The rows of A fall into 3 groups and each row is roughly a mix of its group's hidden directions, except one row that fits no group.
A:
[[13.5,-31.1,10.7,13.2,41.6,5.2,13.6,-26.6,-24.8,1.5],
[-37.7,10.1,-23.4,10.1,9.8,-0.1,-36.2,9.5,29.9,-11.9],
[21.6,-0.2,-24.2,0.8,-37.5,-9.0,-29.1,-24.9,-26.0,-4.1],
[6.9,-14.3,33.6,15.9,46.0,-17.8,18.2,8.6,15.2,0.4],
[7.4,-29.0,13.6,-4.4,41.1,-0.3,18.4,-23.2,-26.4,18.3],
[-36.2,-6.7,-29.3,-4.8,14.3,-3.4,-17.7,-23.4,37.1,4.5],
[-13.7,-12.7,22.7,-3.3,-36.2,-28.5,-34.8,12.5,18.4,0.8],
[37.1,-8.2,8.1,-3.8,-39.3,-15.9,-8.6,-28.4,-22.1,-3.6],
[-0.4,27.0,-11.8,-15.7,-49.3,27.0,-9.6,14.2,11.1,2.6],
[-2.9,-27.8,21.4,-8.6,41.7,-5.7,22.4,-16.6,-16.5,23.9],
[39.7,-1.5,-19.1,11.8,-9.0,-21.1,-34.6,-16.9,-24.1,-6.1],
[39.1,-9.5,19.0,-8.8,-6.6,0.2,35.5,-7.9,-33.4,13.0],
[19.5,2.2,35.1,-9.8,24.0,20.1,15.3,16.1,-35.5,16.1],
[-13.6,-8.2,-22.4,-21.8,35.8,26.7,28.3,-17.1,-19.7,-1.4],
[25.8,17.3,-13.1,-19.8,-9.1,38.2,-25.8,14.8,25.4,10.1],
[-41.4,-4.8,-4.7,11.8,8.4,7.8,-24.3,0.0,45.3,-6.1],
[-12.1,-18.3,19.6,-17.8,39.2,-27.4,17.2,-3.4,-9.1,29.0],
[-34.8,-18.5,-34.1,-28.5,9.2,14.6,17.3,-11.6,-21.0,-2.1],
[-28.2,-19.6,7.9,32.6,39.0,-23.6,-2.0,-4.6,15.9,-6.7],
[47.6,26.0,27.3,21.6,15.4,6.1,-5.6,7.8,13.5,2.1],
[-23.1,-13.7,-21.6,-12.7,31.1,18.7,34.5,-20.6,-20.2,-3.6],
[25.2,33.3,-4.7,0.2,-28.2,19.3,-18.3,28.3,-19.2,-16.1],
[42.4,-6.0,11.1,-12.9,-22.5,4.4,23.8,-13.0,-34.4,11.9],
[19.9,-7.6,12.1,27.9,41.5,-21.4,-4.5,6.4,-24.2,-22.3],
[-46.2,8.0,-8.2,-2.6,0.7,19.7,-14.9,11.5,40.9,-3.6],
[-17.9,26.7,-13.3,-24.0,-40.1,-10.3,-10.8,20.8,23.9,9.1],
[38.5,5.6,45.8,0.7,17.2,3.2,-17.4,19.3,-10.4,3.1],
[4.1,-16.1,9.2,24.1,25.1,-40.7,16.9,-10.2,-32.4,-6.6],
[-20.2,-24.7,13.0,31.6,31.3,-32.5,14.8,-12.9,-7.8,-5.9],
[-26.5,-32.1,15.0,-20.0,30.4,6.2,17.4,-10.7,-30.8,-3.8],
[16.0,16.7,8.5,26.6,16.9,-27.1,-16.3,31.3,-10.9,-31.6],
[-0.8,31.3,-5.2,11.9,-34.7,1.3,-17.8,31.0,21.3,-24.9],
[-39.3,3.1,-2.1,14.0,44.9,-6.0,7.1,23.1,17.1,-4.5],
[-25.3,-16.5,25.1,31.6,-10.0,-32.4,10.1,-18.0,23.2,-6.7],
[2.5,26.4,-30.1,-11.6,-47.7,5.3,-21.0,8.5,9.3,-7.7],
[-21.0,-0.4,-0.2,21.1,51.3,-11.3,-8.5,19.0,24.3,-5.8],
[15.1,-29.4,11.2,10.2,40.7,8.8,13.9,-25.1,-28.4,4.1],
[44.1,34.3,-2.6,-1.3,-6.7,13.1,-24.5,17.5,20.4,6.4],
[-23.0,-35.8,29.3,-30.2,10.0,-3.5,-11.1,6.3,-29.2,-0.9],
[13.9,7.8,-22.2,-32.3,28.0,36.8,6.2,5.6,-26.3,3.7],
[-10.3,-18.0,28.8,-2.7,46.3,-25.7,16.8,2.8,-5.6,17.8],
[-42.3,14.9,-1.2,-7.9,19.9,19.3,7.7,29.2,30.8,-1.0],
[45.2,30.9,18.2,29.5,6.5,2.3,-2.5,5.8,20.3,1.9],
[48.6,30.8,-1.0,1.2,22.7,26.8,0.2,10.6,-5.3,4.5],
[21.6,12.9,-28.5,26.3,-18.0,-0.2,-25.8,0.0,-4.9,-39.5],
[23.4,8.8,28.6,20.4,-29.9,-23.0,-29.4,22.5,6.8,2.6],
[19.9,-1.4,49.5,37.0,7.2,-20.4,4.1,2.4,-1.2,-2.3],
[-14.4,-6.7,-11.1,-28.2,42.1,28.4,21.0,-22.3,3.7,-2.1],
[16.4,-29.6,11.0,12.7,41.1,6.2,13.0,-25.0,-27.4,1.0],
[27.0,0.1,8.9,-21.0,12.2,18.5,-11.2,26.0,-46.2,5.4],
[12.3,-2.4,28.0,-22.0,-20.6,-8.0,-45.7,24.9,7.7,4.4],
[-5.0,20.5,-25.1,-15.0,-51.2,19.1,-12.2,0.8,16.5,0.1],
[44.1,-5.3,24.5,-12.8,-0.7,5.2,34.8,-0.4,-23.4,13.7],
[21.0,1.2,-21.9,32.6,-17.3,22.5,-16.5,-13.0,-1.5,-38.3],
[43.6,-0.2,6.9,-15.9,-39.5,3.1,2.1,-19.2,-23.2,5.0],
[22.5,0.1,-9.0,-1.9,-40.1,-7.3,-42.4,-23.5,4.2,-9.1],
[-13.0,-11.4,-12.7,-14.2,40.6,22.6,32.2,-18.2,-22.5,-3.1],
[44.1,2.8,6.2,-19.1,-22.5,8.9,22.4,-3.9,-33.6,10.7],
[26.4,10.2,4.5,-25.3,-18.4,7.3,-39.6,32.6,-12.8,7.8],
[-14.1,-0.3,-8.7,-33.0,-31.8,29.7,10.9,-14.9,10.9,31.4],
[46.8,-5.6,13.1,-7.2,-10.7,-8.8,21.5,-10.4,-38.0,6.8],
[14.8,-9.5,16.1,-16.0,37.0,21.3,10.8,7.2,-43.4,1.4],
[-16.1,8.4,-27.4,-20.7,-45.6,13.8,-5.4,-12.3,25.2,10.4],
[-9.9,32.4,0.0,-24.5,-40.5,6.2,-5.9,30.0,14.6,11.4],
[23.6,-17.7,24.5,8.6,20.2,-14.4,39.8,-5.5,-29.1,9.0],
[43.8,-0.8,3.0,-19.7,-34.2,21.5,7.0,-12.4,-18.6,14.6],
[-53.4,-5.5,-9.9,18.7,17.7,-2.1,-14.4,1.0,28.2,-7.2],
[-30.4,-0.5,9.0,7.3,43.7,-2.2,34.8,22.6,-0.5,3.0]]

One row of each group comes first, with its name. Which group is each row after those in?
[9.2,27.8,-47.0,2.6,8.5,23.3,19.9,-14.8,19.9,0.6]  <97>
[-30.8,14.1,-6.8,-10.4,-10.0,19.4,-26.8,11.9,45.0,-6.3]  <82>
[0.0,22.8,-24.9,-10.6,-50.8,20.5,-14.7,5.1,13.4,-4.8]  <104>

[11.1,18.2,29.7,12.4,24.3,-20.3,-4.1,42.6,-15.0,-12.6]  <104>
[16.5,-6.2,36.7,-28.4,-1.9,-0.2,-40.5,23.7,-3.1,4.7]  <97>
[-41.3,-18.1,-12.9,-28.5,11.3,4.8,4.9,-25.3,29.4,-3.5]  <97>
[5.9,-8.1,7.3,-7.5,45.5,22.4,27.4,-8.3,-33.2,-1.5]  <97>
[27.9,23.1,10.0,25.2,1.0,4.8,-15.2,31.4,-19.5,-32.2]  <104>
[4.3,16.8,-33.4,-7.0,-44.8,-4.2,-27.3,19.5,7.8,5.0]  <97>
